Rotation paths and how fast each direction turns (degrees per step):
Each turn is a multiple of 5 degrees from 10 to 175, or 0.
Each row of a path follows its step; steps can be skipped.
path 1
step 0: -59,57,-139,-103,228,25,110,-46,18,25,-9,-37,27,-133,99,13,154,-102,-223,-105,20,77,-109,-105,95,-286,141,-202,-420,293,-167,107,21,-179,-124,-39,-159,102,81,-104,133,11,10,135,-44,184,222
step 2: -179,-326,127,-94,-177,162,-264,144,-142,-87,3,-285,-43,31,-61,289,-86,-95,-22,133,77,16,-31,-57,-126,182,203,18,-83,-79,277,-101,-7,169,142,-130,-17,-6,5,-180,-5,-119,-203,-71,34,134,99
step 5: 337,-45,-89,43,-55,15,193,-163,-65,-77,235,65,90,-146,-73,145,44,-195,-170,57,102,93,-12,102,151,-74,-188,-152,-126,126,-272,109,219,44,-118,53,-146,98,-88,-201,112,16,64,253,214,109,176
step 11: 191,35,-178,-34,-53,-89,-133,90,89,-163,87,-42,-39,-53,121,16,49,-144,-402,17,-62,-254,63,-179,-11,-89,-201,-84,-15,109,-197,55,182,4,-129,-208,194,305,116,11,-115,67,197,22,-110,245,103
step 17: 100,-65,-264,54,-139,253,215,-51,-235,-253,39,170,-27,-99,-193,172,75,-80,-117,-89,-20,-15,92,-19,-56,-96,-31,-70,48,-73,10,29,126,-34,-248,27,137,309,-253,-56,106,-78,-3,121,-144,112,295
step 19: 116,-156,-89,-163,32,-93,-165,21,73,-11,16,-230,-153,-22,-97,143,-3,184,-53,116,-28,37,-373,-48,-229,52,80,-95,-54,-136,-73,154,-204,-190,-75,-81,-78,-95,66,-160,349,-80,67,-89,294,-192,-72
step 20: -202,-106,-80,-6,-185,-84,-170,87,214,208,184,-248,208,145,-7,137,29,7,-133,128,-86,31,0,396,-187,93,-20,18,-141,-94,241,173,-125,90,-2,22,-67,-163,65,-110,191,-69,5,136,130,178,24
step 24: 161,-48,-311,-216,-11,-61,-25,-121,-273,-34,-312,-258,33,15,-132,67,-131,125,-121,46,16,-250,-163,186,-136,-143,76,-107,95,20,-141,5,5,-220,6,-97,122,29,139,-132,170,97,191,-16,83,117,-139
step 26: -130,18,-75,-99,80,118,3,190,188,238,221,64,-18,-36,129,2,-133,-59,-111,32,-125,-41,-27,-173,-6,272,267,41,86,62,247,348,-132,-210,10,-120,-34,-139,103,9,-43,13,-19,314,85,126,170
Directions:
108,6,16,-40,13,25,-16,-51,-9,-18,-13,-7,16,-57,50,16,-6,-14,52,-46,-31,-69,-26,-8,15,-117,-39,-55,-9,2,57,-12,100,-38,-103,63,-13,61,-10,22,4,10,44,-12,8,19,-16
60
-27,-34,5,38,-27,-28,22,43,3,-74,147,12,14,19,-103,-13,-6,-29,20,-24,-28,2,-50,70,9,-33,31,39,-23,-77,-33,-34,8,7,-63,51,-35,15,-1,-44,26,14,-22,-40,84,-11,-52
25
-71,-13,-13,-49,-36,-17,-21,24,58,48,-39,18,64,-46,2,-66,-64,38,113,46,16,-28,-45,-31,-27,36,33,19,-71,13,36,-24,42,12,-74,-89,-3,7,8,-71,52,-48,-1,32,14,-24,-9
60
41,1,-42,-1,-7,75,-72,11,30,-65,38,-23,25,-14,-32,-36,-8,78,1,53,-25,25,19,0,11,-60,30,56,57,83,93,9,26,15,85,40,-6,-85,42,-27,60,-5,46,-33,7,-52,2
65
-60,19,-89,29,2,33,28,-105,42,-92,-5,34,-13,-27,39,48,-64,10,-26,-35,-22,-2,14,-45,7,-66,-1,68,-88,36,-54,27,17,52,23,-42,48,9,-66,0,-47,-17,-18,-35,45,10,-11
65
99,-40,29,45,46,-66,-17,-51,-24,40,34,-65,-53,-66,-23,47,27,54,50,42,-15,-81,64,-41,-8,-7,3,52,-20,-19,-37,-29,-31,23,11,-7,29,-12,8,-102,-37,3,-68,25,-10,-61,-1
125
path 2
step 0: -41,-153,123,-126,-57,-135,30,151,-44,41,89,-94,-49,-108,-106,-292,87,-96,-10,38,-43,33,-142,224,-36,102,-309,172,-253,224,13,18,64,-181,30,-119,-81,-246,57,64,174,116,-146,108,111,89,57
step 5: -97,168,80,-161,-241,-180,-1,-73,122,-42,185,-10,85,-68,104,-45,123,39,-45,96,174,129,-96,167,-132,-154,-87,185,119,166,38,-12,59,-273,-164,-123,33,-218,41,99,-37,189,-105,-5,165,13,254
step 6: 42,-25,173,-44,-233,-108,86,46,-138,104,109,77,55,-164,-70,-155,70,-250,152,-129,-12,45,-251,-110,28,25,-229,78,-188,221,12,4,-33,-46,-223,-193,-139,-181,-66,122,195,-67,-162,33,53,-113,94
step 10: -53,145,213,8,-118,-47,-222,-211,37,82,187,26,-106,49,96,-162,71,-70,-49,202,-25,-160,-23,207,-20,33,-132,51,102,-69,-78,0,290,-47,49,160,124,-250,50,134,218,195,54,-30,118,-151,167
step 13: -180,-173,-5,49,-9,-141,146,-97,131,8,174,-160,40,-95,-135,-128,-134,64,-62,83,-147,24,173,149,35,-175,-188,149,-352,191,49,157,134,-90,-18,-51,-122,-218,21,1,-72,165,-80,-116,-149,35,104
step 14: 123,-217,109,191,-55,-114,-71,-203,-74,195,310,-107,42,-36,-113,-113,-22,101,115,321,-193,15,-113,-143,61,88,-116,146,-258,138,11,38,-118,69,47,-56,40,13,187,-46,126,-105,-88,-66,-2,77,-110
step 17: 40,32,158,-157,-369,-37,52,22,69,1,1,335,16,54,-161,-332,88,-157,23,158,127,-17,-141,-26,-92,63,-166,146,-72,38,72,-84,-127,-92,-246,70,-31,-177,38,-7,-8,-85,-24,-24,-176,1,131
step 26: 52,-167,95,232,53,-110,39,-270,110,82,216,-160,19,11,-83,-75,-24,86,114,149,-44,-16,6,150,-30,-135,-82,-15,-22,54,44,26,154,-61,112,49,3,-369,165,150,75,307,-120,-66,238,-108,72
step 29: -117,22,149,-210,-210,9,-132,-42,81,47,12,48,-3,106,-121,-159,-27,-114,-231,129,-184,-186,-26,236,-5,-75,-263,61,-309,133,-131,203,201,-49,-46,-72,-39,-38,23,-59,-19,147,19,-110,-197,-59,74
Directions:
-67,-8,39,53,39,-18,-42,24,55,-20,28,4,-75,-76,43,39,-4,-21,9,-43,0,7,-60,-50,16,-39,-8,-27,58,-17,-84,-11,-10,86,12,-22,-53,-37,20,50,-5,-44,51,-34,-7,-5,126
25
2,-61,-23,-46,82,-6,8,5,-10,-10,-23,-20,-126,-9,-4,-33,-8,-56,47,54,-8,-43,67,3,-1,49,-5,65,-59,-40,2,-28,6,14,-37,64,31,-108,11,55,-3,-22,1,7,-46,-87,-20
110
23,-8,-10,87,28,-12,4,-62,2,-26,33,-15,36,-63,-17,56,-41,8,48,63,-7,9,-4,56,55,78,62,7,-49,8,-51,40,-7,37,10,11,-13,42,-29,-122,-76,26,-5,-26,-66,-69,25
65
44,61,10,40,30,80,31,77,-33,29,31,20,-23,-14,-77,-20,2,48,-8,19,34,47,80,17,-26,-66,-4,10,-2,-46,26,-59,-54,-28,85,-32,-55,-51,20,-12,-74,23,-64,19,-16,-18,75
170
33,47,18,-57,75,-44,16,116,-9,-44,37,-71,25,-7,3,9,24,27,6,-13,-103,-16,-10,58,27,6,-43,75,-34,77,-43,-11,-27,-34,-15,-5,41,74,13,25,-18,-48,-21,-54,47,-3,47
135
path 3
step 1: -136,-98,39,48,140,15,91,-75,109,14,-75,-53,-29,-191,141,215,-167,287,-47,150,-161,184,4,-54,58,74,308,11,108,19,55,-121,31,217,107,266,197,52,-31,54,44,63,-443,-37,250,16,135
step 3: -13,-101,-94,49,16,65,293,6,196,77,-180,-122,223,16,256,130,-38,98,129,-193,9,18,-58,-258,-134,183,174,-7,174,193,47,-121,10,232,169,-7,76,-28,-209,46,-155,224,-128,84,85,138,293
step 6: 36,12,61,-132,-58,101,-187,-270,18,98,-92,-163,123,-79,226,204,-267,41,58,195,-67,91,145,-345,158,249,151,246,18,-144,158,-124,-7,26,-27,121,48,78,-79,183,-96,-52,64,-117,208,73,194
step 13: 41,63,-107,-102,-10,140,29,-18,86,61,97,-82,-50,-16,282,176,-345,8,178,87,129,259,232,-135,113,-117,62,-35,231,-41,51,-103,194,-8,134,210,131,21,-278,-96,206,260,-129,-47,185,3,119
step 15: 22,-103,-28,-116,-170,57,-47,9,153,152,-289,101,185,-38,137,236,-169,-96,174,-96,-66,130,-102,-252,-19,14,129,-98,-18,-92,-36,-71,4,-31,153,159,-206,232,-342,-171,13,262,-126,160,233,107,-13
step 16: -38,-173,350,28,-182,-13,-143,-81,78,314,-31,144,-25,-250,34,411,9,19,174,-65,47,87,-100,-93,73,86,122,0,94,-61,-48,-52,122,-19,-95,209,-199,70,-324,-106,81,7,-1,-47,191,150,29
step 21: 100,-315,113,5,63,-63,144,-96,204,358,-100,119,-77,-110,196,-13,85,95,-33,-29,204,-101,53,-210,152,145,-48,39,84,215,-124,-164,90,-153,108,51,144,66,-229,40,36,-205,-84,-141,248,121,199
step 26: 102,-151,78,112,-60,-63,57,-225,142,161,-187,145,249,124,93,66,51,8,22,111,-20,334,-252,-94,2,-118,46,67,-68,164,-93,-73,-3,-207,108,380,109,190,-20,75,-49,-26,-8,43,344,170,73
step 29: 22,-130,82,-135,262,-83,50,40,94,-8,-82,70,-60,52,170,146,-90,357,97,231,-28,281,21,-293,-121,-14,79,-58,171,35,-8,44,212,100,120,299,156,74,-87,-121,-78,123,-95,129,19,-244,220
Directions:
-59,14,-26,-24,-3,74,32,25,0,-9,72,-61,14,20,-9,28,50,3,49,-15,51,40,7,-42,-84,-40,-1,13,30,75,30,2,20,25,68,-42,75,9,-39,-23,2,53,84,25,-67,-95,-41
70
-59,-11,9,9,36,-50,46,-53,23,37,-70,45,31,35,-33,-55,16,-52,3,-7,-19,67,-46,16,-55,13,23,27,-25,100,-4,-21,-104,-20,41,-48,57,-67,14,-55,-9,11,-66,32,-18,54,52
155
-77,-22,59,-55,-24,10,-40,60,26,54,-14,-8,4,-10,24,-52,85,-2,-67,-52,0,48,-16,-12,-8,58,23,11,-41,20,-65,41,-26,-78,-21,-30,-33,87,-70,86,-8,20,14,-40,30,12,-56
65
-18,103,64,33,-26,-40,37,-12,-21,9,-55,-3,-50,5,31,-16,53,21,1,32,69,22,-49,-73,-11,54,36,-52,23,-24,70,23,-2,-47,9,76,20,-16,29,-40,-19,-116,-9,-33,-30,-46,-61
145
-11,14,60,-31,-63,130,33,-109,-32,20,-24,32,24,-28,-92,57,-42,13,5,60,-59,36,-53,37,-20,-36,-49,3,3,-6,27,-16,-14,-40,3,-11,-59,50,-1,30,-46,-24,2,-3,-43,25,-48
40
-13,24,-13,-74,12,-1,60,-71,-27,11,-25,9,-34,-28,-11,-46,37,112,-6,-35,73,30,40,-20,104,-15,-41,82,-40,-58,14,26,0,-9,-6,3,31,16,-6,-34,5,63,30,-40,-63,34,85
95
7,64,-52,5,-48,-5,5,-7,-2,69,19,61,-40,-83,5,-17,-25,-141,-51,-9,22,63,6,-21,-8,-4,-14,-1,-11,-53,36,-20,9,113,-23,-43,12,-3,-71,-18,-67,19,-7,-64,26,-21,1
10
-41,-3,-4,66,-16,51,-20,31,22,64,95,-12,-6,43,16,-73,-49,-19,-54,95,-9,10,-27,-74,58,-41,7,70,-48,-32,-12,-24,38,-59,53,8,33,27,42,25,-21,-31,-51,56,-15,-32,64
90
